Named moves come first, each a turn or a mirror and shown by rows before and after it. Which of them, in which order, take the first row of each pair that follows to the second? Write the first one first, as in the answered first pair.
Q_474 (before -> after):
[-22 -12   8  -2   6  12  14   9   1  18   5  14   4  -2] -> [ -5  -9   9   8 -11  17  13   7  21   8   8  13  -6  -3]
[  6   4   7  -1   2 -13  -3   9  -5  10  -2  -4   0  10] -> [ 11   6   7   2  -4 -12  -4   8   1   8  -1  -5  -2  10]
[ -4  -2   4  11  -1   4   0  10 -12   4   0 -10  13   0] -> [  4   0   5  16  -8   6   0  10  -2   0   0 -10   7  -1]
[  3   3  -8 -10  -1   2  -7   8 -10  -3  -5  -4   7   1] -> [10  4 -6 -4 -8  4 -8  8 -1 -7 -4 -5  2  0]
Q_73 (before -> after):
[ 15   6  -1   8   1  -9  -6  -7   0  -5   2  -5 -15  14] -> [  6 -12  -7   7   2 -13   9 -13   5  -3   3  -9 -11   8]
[  7   3  -9   0  -6 -13  -9  -9  -9  -7  -7 -10  -8   0] -> [  3  -3 -12  -1  -6 -14  -4 -13  -7  -4  -5 -11  -5  -3]
[ -6  11  -6  -2   0 -11 -19   4 -13   3  -9 -14  -5  -1] -> [-16  -4 -11  -1   1 -15  -4  -4  -8   3  -7 -18  -1  -8]
[  4   0   0  18  -9  -2  15   9  -5   6  -2  -1  14 -11] -> [  9  10   2  18 -11  -1   7  12  -9   5  -2   0  12  -7]
Q_764 (before -> after):
[  5 -15 -13  -1  -9  12  -9 -21  23  -5   8  12  -6  -6] -> [  2 -15 -19  -1 -13   6 -10 -23  18  -9   6   3  -5 -11]
[  4  -8 -10   0 -11  -6  -4  -1   0 -10  -4 -16  -2 -14] -> [  4  -2  -1   3 -15   6  -7  10  -1  -8  -2  -8  10 -16]
[  8  -2  -7  -3 -17   4   8  -5  13  -5   0  -2  -2 -14] -> [  7   0  -4  -3 -18   6   6  -2  13  -5   1   2   0 -14]
[ 0 -6 -3 -3  8  2 17  3 -1  6  6 14 14  0] -> [ 0 -8 -6 -4 11 -2 18 -1  2  7  8 12  7  2]
Then:
Each pair is two moves apart.
[  7  15   4  -9   0  18 -11  10   3  -2   2  27  -1   1] -> [ -5 -14  -9 -14   9   2   9 -13  16  -2   4  20 -15   0]	Q_764, Q_73
[-18 -14   4   2   4   6  20  10  -2  11   5   1  23 -19] -> [ 3 11 21 -1 18 10 -6 15  0 11  6 23 -9 10]	Q_73, Q_764
[-14  -5   1   3   2  -3   3   6 -10   3  -2 -14  19  -4] -> [-9  2 13  4  4  8 -2 14 -8  6  1 -1 19  3]	Q_764, Q_73
[ 1 -4  4  7 -5  8  8  6  8 -4  5 -5 21 -7] -> [ 8  2 12  7  2 13  1  9 11 -1  7  7 10  4]	Q_764, Q_73
[-12  -3  15   5  -3  20  17  18   8   8   3  16  34 -14] -> [-12 -25   3  -5  20  -2  25 -14  24   6   3  16 -12   8]	Q_764, Q_764
[  1   0  -6   5 -17  -5   4  -1   5 -12  -2 -14   4 -13] -> [  9  14   8   6 -15   5  -7  11   5  -8   1   0   3  -4]	Q_73, Q_764
[-12  -8 -13 -17   2  -1   2 -13  -5   0   4   4  -4  -5] -> [  7   6  -8  -9 -11   5  -7 -10   8  -6   6   6 -16  -2]	Q_474, Q_73
[-7 -1 19  9 12  3 14  7  7  6  4 11 15 -3] -> [ 3  5 22 15  3  6  9  9 14  1  5 12  8  0]	Q_474, Q_73
[-12   6   9  10   9 -10  -3  12 -20  11   0  -9  15   6] -> [-16  -6  12  10  15  -8   8   9 -10  15   4  -3  16   6]	Q_764, Q_73
[  9  10  13  -1   0  11 -13  11   7  -7  -3  14  -8   4] -> [-17 -17   4  -9  14   2   9   2  -1   0  -3  10   7  -5]	Q_474, Q_73
[  1  -4  -9 -19  -3  15  -3   2   3  -7   3  18  -8   6] -> [  0  -6 -20 -21  -8   5  -3  -4  -4 -12  -3   2  -6  -1]	Q_764, Q_764
[  0  -5  -7 -17   9  10   3 -12   0  -1   8  18 -12   0] -> [  7   7 -11 -16   4   6  -8 -11 -10  -4   2   9 -16   0]	Q_764, Q_73
[ 16  19   8  13 -26   6   0  16   4  -9  -6  -7  11 -10] -> [-15  -7  -1   1  -7  -4  18   7  -9   1  -5 -11  30 -17]	Q_73, Q_474
[13  7  4  0 -5 11 -8  2 -5 -6  4  1  4 -6] -> [  2 -13   1  -1   1   7   8  -7   6  -4   9   2   1  -7]	Q_764, Q_73
[ 12  13   5  -9   2  16 -20  22  -2   6  -2  17   3   5] -> [ 12  -2 -13 -16  13  -8 -14  -4   1   2  -7   5 -26  15]	Q_764, Q_764
[ -6  -2  -4 -10  13  -6   1  -6  -3  -2   1  11   1  -3] -> [ -7   1  -8  -7   6  -7   1  -2  -8  -3  -1   6   8 -10]	Q_764, Q_764
[  9   9   2  19  -4 -12   1   1  13  -3  -4 -10 -22  15] -> [  0   0  -5  20 -13 -16  10  -2   9  -4  -5 -24  -6  -1]	Q_73, Q_764
[ -4  -9  -2  -7  10   1   4 -11   7   3   4  16  -8   5] -> [  6  11  -6  -8   4  -2 -13  -6  -7  -1  -2   7 -12   8]	Q_764, Q_73
[-1  6  8 -4 -3  1  0  2 -3  1 -2  1  2  1] -> [-1  3  6 -5  2 -1  2 -4 -2  1 -2  0 -6  5]	Q_764, Q_764
[ 5  3  3  0  0  2 -5 -1  5 -1  5  9 -9  3] -> [-5 -8 -2 -4  6 -2  4 -5  3  2  4  6 -2  0]	Q_73, Q_474
[13 10 12  8 -5  7 -4  2 13 -3  7  6 -6  6] -> [-13 -13   4  -2  11  -2  14  -7   3   7   7   2  10   0]	Q_73, Q_474
[ 15  -3  -6  -1   0   1 -10  -5   1  -9  -1  -1 -23  11] -> [  4 -12 -17   0 -10  -3   1  -7  -5 -11  -4 -16  -4  -5]	Q_73, Q_764
[  0   1  -9 -24  16  -2 -12  -2 -17  -5  -8  -5   6  -8] -> [ 24   8  -2 -10  -8  13 -14   4   9 -13  -5  -2  -2 -12]	Q_764, Q_474
[ 5 15 16 18  1  0 -5 14  3  5 -2  2  0 10] -> [-14 -10   7  12  11  -7  16   4   2   9   0  -3  13   2]	Q_474, Q_73
[ -1  11   6 -12   4   6  -6   3  -4   0   5   7  -8   3] -> [ -3  -5   1  -7  -4   4   9  -5  11  -3   7   2 -10  -7]	Q_73, Q_474
[ -7 -16  -4  -9   8  -2   9  -7   3   5   3   4   1   4] -> [ 13   4   3   1  -2   4  -6   0  10  -3   4   7 -11  11]	Q_474, Q_73
